Where one turn sends some rows of the set: a few examples, then the rows asked
k_354: [-0.36  0.16  2.30 -2.32  2.34 -1.02 -0.40  2.37 -1.78 -1.78  0.53  1.16
  0.76  0.05 -0.68  1.13 -1.03 -0.21 -4.91  0.39 -1.46  0.82  1.30  0.84
 -0.41  1.71 -0.63  1.23]
k_801: [ 1.46 -1.18 -0.61 -3.50  3.14 -1.92 -0.29  1.29  0.72  0.45 -0.34  0.05
 -1.05 -0.49 -0.36 -0.34 -2.79 -1.27  0.25 -3.16 -3.48  1.69  0.04  0.19
  0.14  0.76  0.86 -0.49]
k_939: [ 2.33 -1.08 -0.57 -2.45  2.74 -1.70  0.13  2.41  1.66  0.07 -0.49  0.26
 -0.26 -0.86 -0.19  0.99 -2.49 -1.41  0.54 -2.64 -3.96  2.08  0.58 -0.72
  0.04  0.81  0.15 -0.21]
k_782: [ 0.08 -0.33 -0.75 -2.93  0.58 -0.06  1.89 -1.47  0.62 -0.07 -1.39 -0.31
 -0.64  2.55 -0.34  0.43 -0.80 -1.78 -3.49 -2.16 -1.08  1.57  0.14  0.71
  0.28 -1.80 -0.05  2.74]
k_668: [-0.75 -0.64  1.97 -1.86  2.22 -0.80 -0.39  2.85 -2.40 -1.41  0.49  0.97
  0.35  0.45 -0.88 -0.14 -1.06  0.36 -4.61 -0.02 -1.57  2.58  1.20  0.29
  0.06  2.39 -0.10  0.82]
k_536: [ 0.73 -0.43 -0.33 -3.48  0.96  0.64  1.62 -1.06  0.62  0.14 -0.75 -0.29
 -0.71  2.41  0.36  0.69 -0.61 -1.20 -2.70 -2.22 -1.61  1.66 -0.09  1.91
  0.13 -2.49  0.38  2.47]
k_795: [-0.19 -2.84  2.15 -0.44  2.24 -1.47  1.67  1.72 -0.11  0.43  0.57  1.22
 -0.87 -1.72 -0.10 -1.64 -0.77 -2.32 -3.05 -2.63 -0.81  3.40 -1.37  1.20
 -0.98  0.70  0.45  0.16]
k_613: [-0.42  0.48 -1.03 -2.69  0.31 -1.06  3.78 -0.08 -2.64 -0.16 -0.96 -0.30
 -1.08 -1.40  2.53  2.42 -0.12 -0.76 -2.60 -1.07 -0.38  2.58  0.38 -2.09
  0.76 -0.47  0.31  1.48]
k_663: [ 1.70 -0.72 -0.31 -1.63 -1.19 -0.93  0.75  2.68 -0.56 -1.16 -0.29  0.79
 -0.51 -1.74  0.89  4.43  0.79  0.57 -1.88  1.19 -2.36  0.28  0.37 -0.41
 -0.42  1.17  0.31  0.32]
k_934: [ 1.06 -1.33 -0.43 -3.42  1.93  0.69  1.03  3.49 -3.79 -0.66 -0.20  0.53
  1.07 -1.45  1.91 -0.04 -0.78 -2.34 -3.52 -1.31 -0.93  2.09  0.28  1.71
  2.67 -0.08  0.01 -0.99]
k_303: [-0.41  0.36 -0.71 -0.95  0.81 -0.48  4.34  0.51 -2.94 -0.81 -1.56 -0.24
 -1.14 -2.03  2.91  2.21 -0.18 -1.12 -1.69 -1.67 -0.90  2.86  0.50 -1.16
  1.05 -0.43 -0.03 -0.13]
k_845: [ 0.63 -1.57 -0.92 -2.84  0.40 -0.60  3.53  1.23 -1.31  0.78 -0.59  2.75
 -0.91 -0.75 -0.48 -1.10 -0.70 -1.11 -3.39  1.60 -0.18  0.42  0.40  3.41
 -1.01  0.33  0.45  0.33]
k_808: [-0.14 -2.22 -0.52 -3.60  1.53 -0.52  3.94  1.36 -1.18  0.58 -1.00  3.35
 -0.39 -1.17 -0.49 -0.81 -0.71 -1.22 -3.06  1.06  0.11  1.31  0.04  3.24
  0.31 -0.25  0.23  0.35]
k_247: [-0.50 -0.60  0.28 -3.50  0.40 -1.23  1.97 -1.29  0.45  0.42 -1.04  0.03
 -0.62  2.17 -0.27  1.15 -0.69 -1.55 -3.90 -1.60 -1.71  1.35  1.17  2.27
 -0.11 -2.20 -0.25  2.24]
k_447: [ 1.59 -2.33 -0.69 -1.01 -0.39 -1.40  0.74  3.92 -0.74 -0.93 -0.45  1.13
 -1.35 -1.46  0.54  4.09  0.80 -0.50 -1.73  0.00 -3.06  1.02  0.94 -0.86
 -1.14  0.45  0.01 -0.02]
k_28: [ 1.47 -1.98 -0.53 -1.65  0.08 -1.28  0.94  4.09 -1.25 -0.41 -0.64  0.34
 -0.60 -2.65  0.89  4.07  0.72  0.23 -0.93  0.28 -2.79  1.32  1.25 -0.27
 -1.22  0.66  1.54  0.04]
k_60: [-0.48 -2.02  1.82 -0.29  2.12 -1.35  2.22  1.24 -0.29  0.61 -0.41  0.51
 -0.59 -1.61  0.04 -0.86 -0.72 -3.27 -4.02 -2.96 -0.63  3.90 -0.35  0.74
 -0.87  0.44  1.50 -0.45]
k_505: [ 0.24 -1.64  1.48  0.13  2.98 -1.55  1.94  1.78 -0.04  0.56  0.33  0.53
 -0.98 -1.24  0.02 -1.23 -0.60 -3.01 -2.58 -3.06 -0.24  3.76 -0.60  0.26
 -1.18  0.77  0.13 -0.81]
k_406: [ 1.19 -0.77 -0.52 -3.63  2.32  0.35  0.79  2.40 -3.92  0.50  0.01  0.89
  0.87 -2.09  2.08  0.52 -0.52 -2.55 -2.36 -1.95 -1.48  2.20  0.06  1.99
  2.20  0.17  0.79 -0.95]
k_508: [-0.11 -0.10 -1.29 -1.82 -0.11 -0.97  4.48  0.22 -2.66 -0.28 -0.96 -0.57
 -1.54 -1.41  2.56  2.39  0.45 -1.29 -2.81 -0.79 -1.58  2.84 -0.56 -1.79
  0.43 -0.24  0.83  0.89]
k_862: [ 0.43 -0.45 -0.65 -2.79  0.58 -0.79  2.41 -0.95  0.80 -0.17 -1.06 -0.23
 -0.44  2.79 -0.39  0.57 -2.20 -1.68 -2.70 -1.44 -2.23  0.84  0.64  2.02
 -0.98 -2.13  0.07  2.35]
k_424: [ 1.50 -1.29 -1.17 -2.88  3.16 -0.90 -0.14  1.83  1.96 -0.16 -0.75  0.39
 -0.04 -0.30 -0.36  0.07 -3.03 -0.14 -0.07 -3.33 -3.29  1.00  0.51  0.25
  0.41  0.11  0.25  0.23]
k_819: [ 1.80 -2.05 -0.59 -1.58  0.14 -1.52  1.01  4.24 -0.59 -0.97 -0.33  1.49
 -0.76 -1.60  0.68  3.78  0.36  0.77 -1.17  0.23 -3.52  0.74  0.47 -0.04
 -0.87  0.50  0.81 -0.09]
k_319: [ 1.64 -1.52  0.07 -3.15  2.47  0.15  1.27  3.74 -2.95  0.01 -0.08  0.49
  1.09 -1.39  2.03  0.17 -0.05 -2.26 -2.18 -1.82 -1.46  1.40 -0.23  2.35
  3.09  1.16  0.55 -0.83]
k_633: [ 1.66 -1.66 -0.24 -1.06 -0.17 -0.75  0.30  3.73 -0.59 -1.48 -0.41  0.73
 -1.41 -0.93  0.15  3.01  0.83  0.14 -1.29  1.50 -2.60  0.05  1.07  0.34
 -0.59  1.21  0.93  0.24]
k_218: [-0.46  0.54 -1.79 -1.52  0.49 -0.17  4.05 -0.36 -2.53  0.56 -0.93 -0.91
 -0.63 -1.02  2.87  2.62 -0.32 -1.39 -1.67 -1.80 -0.63  3.10 -0.62 -0.35
  0.60 -0.78  1.22  0.77]
k_551: [-0.27  0.06 -0.66 -2.46 -0.03 -0.67  4.55 -0.27 -2.58 -1.10 -0.99 -0.99
 -1.20 -0.52  3.04  1.85  0.52 -1.27 -2.38 -0.52 -1.09  2.71  0.11 -0.99
 -0.43 -0.30  0.86  0.99]
k_738: [-0.18 -0.27 -0.19 -3.17  1.28  0.52  2.51 -1.13  1.06  0.40 -0.97 -0.73
 -0.65  2.99 -0.26  0.50 -0.75 -2.39 -2.43 -2.59 -1.97  1.34  0.38  1.24
  0.65 -1.29 -0.48  1.95]
k_475: [-0.05 -0.86  1.98 -2.96  2.89 -1.88 -0.22  1.68 -1.74 -1.77 -0.06  0.51
  1.51  0.94 -0.40 -0.07 -1.43 -0.06 -4.56  0.16 -1.16  1.41  1.29  0.58
 -0.17  2.25  0.09  0.94]
k_736: [ 0.11 -0.88 -0.12 -2.60  0.03 -0.67  4.13  1.87 -1.59  0.33 -1.67  3.04
 -0.89 -1.31 -0.86 -0.65 -0.72 -0.64 -3.39  0.82 -0.33  0.54 -0.31  3.28
 -0.06  0.76  0.70 -0.02]
k_522: [ 1.09 -1.32 -0.39 -2.78  2.27 -0.90 -0.36  2.07  1.44  0.12 -1.22  0.56
 -0.32 -0.86 -1.44  0.75 -3.25 -0.21  0.04 -3.12 -3.58  0.07  0.73  0.48
 -0.15  0.65 -0.38 -0.20]
k_967: [ 1.54 -1.24 -1.54 -2.53  3.01 -0.73  0.37  1.80  1.60  0.05 -0.53  0.53
 -1.24 -0.55 -0.55  0.21 -3.25  0.26  0.03 -2.34 -4.16  1.08  0.38  0.67
 -0.58  0.56 -0.18 -0.45]

k_354 moves to k_505
k_668 moves to k_795
Now find these:
k_247 moves to k_303
k_522 moves to k_738
k_475 moves to k_60
k_819 moves to k_424
k_536 moves to k_613
k_218 moves to k_663

